In the data rows, the value 128 means zero.
Here are some numbered points:
[112 127 125 128  98  92  82 226 154 126 138 105 120 130 141 129 103 126
 125 160 168 127 130  94 100 143  89  40 125 103  90 124] 0
[110 127  76 128 106  77 107 126 170 126 164 100 166 130  87 129 108 209
 125 127 144 106 130 113  99 142  90 131 125 102  89 124] 1
[148 127 112 158 160  91 135 126 126 126 119 117 114  63 110 129 148 113
 125 127 160 108 135 129 146 109 147 108 125 147 142 227] 2
[ 94 127 125 128 109 150 141 101 134 126 138 113 116  89  92 129 103 126
 125 127  96 142 130 128 107 155 117 131 145 104 121 124] 3
[155 127 125 128 132 156 151 126  96 226 106 177  98 130 162 157 160 124
 125 127 117  99 130 165 159  89 154 131 125 157 162 124] 4
[107 127 150 128 104 152 115 222 110 126 119 121 164 130 144 129 114 114
 115 127 114 150 130 125 117 135 113 131 138 113 116 124] 5
[153 127 164 128 111 173 136 126  90 126  99 177 121 142 158 119 154 128
 163  34  96 105 116 163 158  98 154 131 125 157 156 124] 6
[ 95 127 153 128  91 160 110 222 111 126 121 114 164 130 150 131 103 126
 115 127 104 161 145 120 107 145 104 131 122 103 106 124] 7
[111 127 125 128  93 126  84 126 122 153 108 111 124 130  91 129  99  69
 125  88 132 160 100  90 106 154  94 131 125 104  93 179] 8
[117 127 125 120 140 125 137 126 169 140 186 105 143 125 117 129 100 140
 125 127  97 147 130 114  96 153 116 131 125 103 112 124] 9
[157 127 125 128 119 173 140 139  95 126 100 177  97 130 165 129 158 126
 125 127 105 112 130 163 157  98 156 131 125 158 162  99] 10
[ 95 127 125 128  97 154 122 126 131 126 132 113 127 130 113 129 101 126
 125 127  92 160 130 118  99 154 105 131 125 103 109 124] 11
[102 127 127 118 110  90  96 147 161 126 172 102 154 130  92 129 113 120
 137 122 155 134 130  98 101 152  92 131 125 107  86 112] 12
[100 133 125 128 129 153 164 126 145 126 154 113 110 130  99 129 105 126
 125 127  98 118 110 142 110 151 124 131  84 103 125 180] 13
[107 127 108 106 110  89  93 166 169 163 137 103 152 136 105 129  98 126
 125 127 134 144 130  90  96 158  96 131 125 104  89 124] 14
[158 127 125 128 113 173 136 126  93 126 100 177 101 130 163 129 157 184
 240 244  95 109 130 164 160  98 153 131 125 159 156 124] 15
[101 127 125 128  97 106  80 126 150 126 134 106 108 130 148 239 101 101
 125 127 148 144 130  90  97 151  90 131 125 104  88 124] 16
[107 127 125 128 111 144 135 126 161 126 167 109 102 130 147 129 101 126
 125 151  99 151 130 118  96 149 112 131  68 103 111 124] 17
[ 96 127 125 128 104 148 122  91 135 125 135 112 119 130 110 129 100 126
 125 127  91 157 130 117 105 160 111 131 117 104 109  88] 18
[157 127 135 128 160 112 143 126 106 116 103 144 127 130 135 116 157 126
 125 127 148 102 135 146 161 101 157 131 125 158 155 124] 19
[106 127 125 128 108 149 122 148 113 126 117 117 155 130 149 140 111 126
 125 127 109 147 194 125 116 144 117 131 116 113 115 135] 20
[110 127 226 128  93 146  98 126 111 126 104 113 155 130 163 129 101 116
 125 127 104 168 130 105 111 154 103 131 152 105 101 124] 21
[ 95 127 125 128  97 142 101  99 145 126 147 110 100 130 113 129 103  82
 125 167 111 167 142 102 101 150 100 132 125 103  99 124] 22
[111 136 125 128  99 121  83 126 127 161 119 111 111 130  91 129 103 126
 125 127 145 166 130  94 109 149 103 131 125 106 104 132] 23
[156 127 125 128 141 152 158 126  98 126 101 172 122 130 148 129 158 126
 125 127 120 100 130 162 158 101 155 131 125 157 159 124] 24
[117 127 125 128 103 147 108 115 109 111 112 122 160 130 149 129 114 126
 125 127 118 154 122 114 120 135 109 131 125 113 111 101] 25
[143 127 125 128 159  93 133 126 138 126 129 112 108 134 144 255 149 126
 136 127 162 112 130 124 143 105 145 131 125 147 139 124] 26
[ 99 127 125 128 100 152 120 126 142 126 150 111 107 130  90 127 103 126
 125  67 103 159 130 116 102 148 104  27 207 103 109 124] 27
[ 98 127 125 222 106 153 137  65 115 126 124 121 147 130 162 129 111 126
 124 127 107 135 130 133 117 145 117 131 125 103 121 124] 28
[156 127 125 128 166 105 139 126 107 126 109 141 159 130 163 129 157 126
 125 127 169 100 130 144 162  96 159 131 125 157 155 124] 29
[112 131 125   6 134 142 156 102 169 126 173 108 111 130 151 129  98 126
 167 209  90 135 130 126  99 156 117 131 125 104 116 124] 30
[159 127 135 128 164 113 145 126 106 126  98 143 166 130 169 149 153 126
 125 104 138 102 130 146 154 109 156 131 125 159 147 124] 31
[119 127  85 128 116  84 115 126 158 126 152 109 167 130  99 129 118 193
 125 127 146 105 130 120 110 134 103 131 125 112 102 124] 32
[157 127 125 128 123 158 137 126  96 126 104 167 110 130 152  64 157 126
 125 163 115 106 117 158 159  98 156 131 125 157 159 124] 33
[105 140 125 128 107  88  90 126 164 106 153 104 138 130 116 129 106 126
 125 127 165 138 172  95 101 142  95 168 128 103  96 124] 34
[117 127 161 128 133 122 127 126 169 126 183 104 138 130 118 129 101 126
 125 127  90 158 130 107  95 160 110 131 125 105 110 124] 35
[158 127 125 128 146 151 159 126 100  32 103 169 142 130 120 129 159 126
 125  64 113 100 130 162 157  98 156 131 130 158 157 124] 36
[155 127 125 128 126 156 143 114  97 126 100 167  94 179 154  88 157 133
 125 127 105 104  70 160 157 103 154 131 125 158 157 124] 37
[145 127 164 128 108 160 124 126 100 126 104 164 121 130 154 129 144 126
 163  34 109 115 130 149 147 106 143 131 125 147 146 124] 38
[157 127 134 128 126 166 143 136  96 126 100 174 109 140 153 119 157 126
 136 127 111 109 130 162 157  98 156 131 125 158 161 104] 39
[103 127  13 128 118 147 150 126 155 126 162 110 101 130 134 129 101 126
 234 127  95 140 130 126 107 153 115 131 100 103 112 124] 40
[157 127 125 128 168  99 141 126 108 126 104 136 133 130 128 129 156 126
 125 127 158 101 130 141 160 100 157 131 125 158 155 124] 41
[100 166 125 128  97  99  84 126 160 126 141 105 117 112 141 129 105 126
 125  34 160 135 216  91  99 155  89 131 125 103  87 201] 42
[111 127 217 128 155 130 163 126 169 126 182 107 132 130 140 142 101  73
 125 127  86 120 130 132 102 156 125 131 125 104 121 124] 43
[158 122 130 145 115 171 138 121  93 126 101 177 100 132 163 129 158 173
 218 222  98 107 133 164 160  98 153 131 125 158 156 124] 44
[153 127 146 128 144 144 152 126  98 204 107 167 138 130 125 129 158 126
 125 117 140  98 130 160 157  90 156 131 171 157 157 169] 45
[157 127 125 128 156 127 150 126 103 126 108 155 169 130 103 129 160 126
 125 127 155  98  54 155 160  94 157 131 125 156 157 124] 46
[158 127 125 128 169  97 143 163 112 126 107 125 112 130  99  55 157 175
 125 145 162 101 130 140 149  96 158 131 125 157 157 124] 47
Which two points above are nearest to each new point? Their numbers follow each, smallest number first.
[105 137 225 145 142 144 167 126 158 126 161 111 108 130 152 129 105 132
 125 127  89 118 130 138 107 159 126 131 125 104 125 124] 35 43
[134 127 125 128 122 101  97 130 131 132 117 114 101  82 131 129 118 136
 125 127 166 153 130 100 127 145 119 131 224 131 116  94] 23 25
[157 127 125 120 163 107 145 156 109 114 106 134 114 130 109  69 157 165
 125 141 153 100 130 144 152  98 157 151 107 157 157 124] 19 47
[107 127 125 128  96 148 104 126 111 126 113 114 153 130 162 129 105 156
 125 127 116 163 130 112 114 148 108  93 125 103 113 124] 11 25
[118 110 125 128 101 124  91 126 119 121 112 112 124 130 102 122 107 126
 125 161 140 165 130 102 115 148 109 131 125 116 111 123] 11 23
[102 127 125 129 104 119  91 126 169 126 169 105 128  30 137 129 106 126
 125 127 113 166 130  91  98 154  95 131 236 104  92 124] 3 35
[155 127 125 145 126 159 144 126  96 126  99 170 103 174 164  88 157 133
 125 127 103 104  70 161 158 103 154 131 114 158 157 138] 33 37
[105 127 167 119  98 145 109 126 116 126 118 114 149 130 148 157 108 121
 125 127 121 153 131 116 117 149 110 134 125 104 113 118] 11 25
[109 159 125 128 125 152 159  82 132 126 135 121 127 130  93 129 114 126
 125 127  96 120 112 142 119 144 126 106 125 114 126 124] 3 18
[117 127 125 128 147 121 141 126 169 143 189 104 150 130 109 129 100 126
 125 127  98 143 130 115  95 154 119 131 125 103 114 124] 9 35
[145 127 125 187 114 166 137  50  99 126 109 165 107 130 161  34 148 164
 130 127 106 113 138 157 151 105 145 131 125 147 149 124] 33 37
[109 133 125 128 100 123  94  80 132 126 126 110 109 130 101 129 101 126
 130 127 142 158 130  97 109 150 101 131 160 104 102 124] 22 23
[110 127 125 129 101 151 119 126 110 126 111 117 167 130 152 129 112 224
 188 127 110 149 130 124 117 148 116 131 125 110 121 124] 20 25
[106 166 125 128 153 118 146  75 151 126 148 111 100 108 148 129 118 126
 125 121 117 124 130 128 121 144 131 123 116 114 130 173] 3 13
[120 127 125 132 107 123  97  80 123 131 118 121 119 130  97 129 113 126
 125 127 150 149 130 104 121 137 110 131 161 114 110 124] 23 25
[107 110 146 128 104 154 126 126 129 126 136 124 114 130 103 129 112 126
 125 127 104 146 130 128 111 140 119 131 125 113 123 124] 3 11
[128 127 125 128 112 101  85 131 135 126 119 110  98  81 140 129 109 126
 125 127 167 166 130  90 122 155 109 131 248 125 107  87] 23 34
[156 152 125 128 124 157 137 126 100 133 109 165 108 133 161  64 158 126
 125 171 117 106 130 157 157  95 155 131 125 157 159 124] 33 39
[158 127 125 126 162 109 144 156 109 126 107 135 109 130 111  69 158 165
 124 129 151 101 130 145 152  95 157 118 125 157 158 124] 19 47
[158 127 125 165 171  92 144 126 115 126 111 121 103  47 115 129 159 126
 125 127 162 101 130 137 156  97 158 131 125 157 153 251] 2 41
[122 106 125 128 102 117  84 126 121 126 111 111 116 130  86 129 107 126
 125 139 150 167 130  97 115 146 109 131 125 119 111 124] 11 23
[ 95 127 125 150  99 144 110  90 140 126 143 113 109 130 123 129 105  90
 125 159 110 159 140 109 104 149 104 132 125 103 104 124] 18 22
[157 127 125 128 135 159 154 126  97 154 105 177 116 130 159 131 158 126
 125 127 120 100 130 163 162  97 156 131 125 157 158 179] 24 39
[106 128 125 128 144 134 155 185 136 126 134 119 122 125 123 129 117 139
 187 127 106 121 141 134 124 149 130 132 153 114 131 224] 13 20
[148 127 125 169 135 148 145 126 109 126 112 160 138 130 131 129 147 126
 125 127 115 109 112 149 147 110 142 131 124 147 141 124] 24 39
[149 131 125 131 160 102 136 156 114 126 110 123 114 133  97  69 150 165
 125 141 157 110 130 135 144 106 151 111 116 149 151 124] 19 47
[122 127 135 128 110 101  86 124 142 126 128 109 106  91 134 129 108 111
 119 127 165 162 130  90 118 154 106 119 224 120 104  88] 23 34
[118 127 125 128 104 115  93 126 133 130 121 121  94 130 152 129 112 126
 125 127 146 146 130 104 114 138 107 131 125 114 111 124] 23 25
[113 127 125 128 132 112 101 126 134 126 128 111  98 130 128 129 116 126
 125 127 146 154 130 109 119 149 123 131 153 114 121 124] 11 23
[ 95 127 125 128 140 138 158 199 144 126 142 111 110 130 125 129 108 126
 202 127  94 126 130 130 115 161 124 131 160 104 125 247] 11 13
[119 101 117 128 120 107 103 127 157 114 177 111 166 130  93 129 123 126
 122 127 148 147 130 101 111 137 107 131 123 113 111 107] 9 12
[ 94 127 125 128  99 153 122 126 123 190 132 115 135 222 142 129 105 207
 125 127 109 153 130 123 109 142 111 131 125 102 115 161] 11 23
[113 127 125 128 126 107 100 143 140 126 129 110 107 130 125 129 113 130
 109 127 146 147 130 107 115 150 116 131 147 112 114 124] 11 23
[158 127 108 128 149 153 161 126 101 126 105 167 157 130 113 129 157 126
 125 127 109 101 149 161 157 102 154 131 125 157 152 124] 19 24
[148 126 125 135 139 151 155 126 110  50 113 157 134 130 123 129 148 126
 125  87 110 110 130 154 145 109 147 131 129 147 149 124] 24 36
[112 134 125 128 101 124  90 126 124 140 117 112 117 125 102 129 105 126
 125 127 140 162 139 100 112 149 106 120 125 108 107 131] 11 23
[ 95 127 125 128 106 147 125  83 141 126 141 111 110 130  98 129  99 126
 125 127  89 156 130 116 103 162 111 131 125 104 108  80] 11 18
[154 127 125 128 172  90 144 126 131 126 123 114 102 135 146 255 159 126
 125 127 165 102 130 133 152  93 158 131 125 157 150 124] 26 41
[ 95 127 125 128 108  89  92 126 169 106 184 100 165 130  89 129 113 126
 125 127 162 135 130  94  96 151  90 131 183 104  89 124] 12 34
[157 127 125 185 118 169 140  38  94 126 105 177 101 130 163  12 157 173
 125 127 105 103 141 165 161  96 153 131 125 157 156 124] 33 37
[ 97 127 125 128 105 100  93 126 158 109 171 103 164 130 103 129 111 126
 125 127 154 141 128  96  99 149  91 131 172 103  91 119] 12 34
[105 124 125 128 109 141 128 126 160 126 164 109 102 130 147 129 102 126
 125 147 102 154 130 114  97 150 110 139  77 103 109 136] 11 17
[116 127 166 119 111 145 121 126 110 126 114 121 161 130 154 157 119 126
 125 127 123 143 130 128 128 138 123 131 125 114 124 124] 20 25
[ 94 127 121 128 108 150 139 106 133 126 137 113 117  97  92 129 103 126
 125 127  96 143 130 127 107 154 116 131 141 104 119 124] 3 11
[124 127 125 128 118 111 105 114 155 101 173 115 168 109 103 129 123 126
 125 127 137 146 130 102 110 145 105 131 125 113 102 124] 9 12
[158 127 125 144 147 148 157 126 101 150 107 166 146 130 115 129 159 126
 125 127 127 100 130 161 161  94 156 131 140 157 156 124] 19 24
[159 138 125 128 151 146 160 126 102 126  97 162 162 130 108 124 155 126
 125 127 114 101  77 159 156 104 154 120 165 158 155 124] 24 46
[109 127 120 117 102 104  83 126 148 147 139 107 102 140 140 129 104 126
 125 127 156 157 123  90 104 145  96 131 125 103 100 124] 14 23
[ 99 110 125 128 108 142 122 136 144 126 154 110 122 130  88 131 102 126
 125 119 110 155 130 117 100 147 111 124 125 103 115 124] 3 11
[ 97 127 128 128 110  86  99 126 169 126 184 100 166 130  88 129 114 118
 139 127 153 127 130  99  98 154  88 131 125 104  81 124] 12 34
[112 127 125 128  99 135 100 126 114   0 112 114 140 107 138 129 107 201
 125 127 123 166 130 105 112 149 107 131 125 108 112 124] 11 25
[107 127 125 128 108 150 129 126 126 132 126 121 136 130 113 158 112 120
 128 127  99 148 121 125 110 144 114 131 125 114 117 124] 11 18
[116 137 116 134 103 103  88 126 149 126 135 106 116 130 141 140 102 126
 113 117 140 145 203  90 100 158  92 131 125 104  90 129] 23 34
